In the data rows, 128 means zero.
Some points:
[ 97  86 150 137 106 127 160 139]
[145 157 123 110 192 151  90 145]
[ 95 122 140 147 125 123 115 159]
[101 130 187 135 122 130 142 154]
[143 115 103 127 142 112 121 123]
[125 100 167 152  74 107 116 132]
[112 131 161 137  99 173  94 119]
[140 150 131 124 119 157  95 150]
[148 134 115 135 123 151 120 141]
[132 116 188  85 155 141 131 163]
[124 175 116 126 159 126 130 111]
[148 134 158 111 144 152  95 167]
[147 109 111 160 156  98 121 153]
[107 130 162 141 178 115  99 120]
[133  69 116 128 107  77 156  74]
[120 123 101 101 160 116 158 180]
[ 95 147 137 146  97 139 134 176]
[158 132  92 163 150 118 141 125]
[152 132 151  87 160 109 106 105]
[145 127 156 121 107 170 132 121]
[136 127 171 173 112 153 104 120]
[115 107 143 128 107 152 138 184]
[112 129 109 140 108 163 144 119]
[136 123  99 102 125 160 142 105]
[131 162 102 104 173 159 186  89]
[176 128 110 103 153 141 125 125]
[135 134 156 116 132 149 123 143]
[150 161 145 124 145 158 152 126]
Along one direction, these points spread out more than along any other. For each point below, how far along it does it lie, from 0 to 9? The average is between 4 and 5, and the first point in the table lies past the average.
[124 175 116 126 159 126 130 111] 2
[131 162 102 104 173 159 186  89] 1
[115 107 143 128 107 152 138 184] 7
[125 100 167 152  74 107 116 132] 8
[101 130 187 135 122 130 142 154] 7
[136 123  99 102 125 160 142 105] 3
[152 132 151  87 160 109 106 105] 3
[176 128 110 103 153 141 125 125] 2
[158 132  92 163 150 118 141 125] 3
[148 134 115 135 123 151 120 141] 4
[ 97  86 150 137 106 127 160 139] 7
[147 109 111 160 156  98 121 153] 4
[133  69 116 128 107  77 156  74] 4
[120 123 101 101 160 116 158 180] 3
[ 95 147 137 146  97 139 134 176] 7
[150 161 145 124 145 158 152 126] 3
[136 127 171 173 112 153 104 120] 6
[ 95 122 140 147 125 123 115 159] 6
[112 129 109 140 108 163 144 119] 5
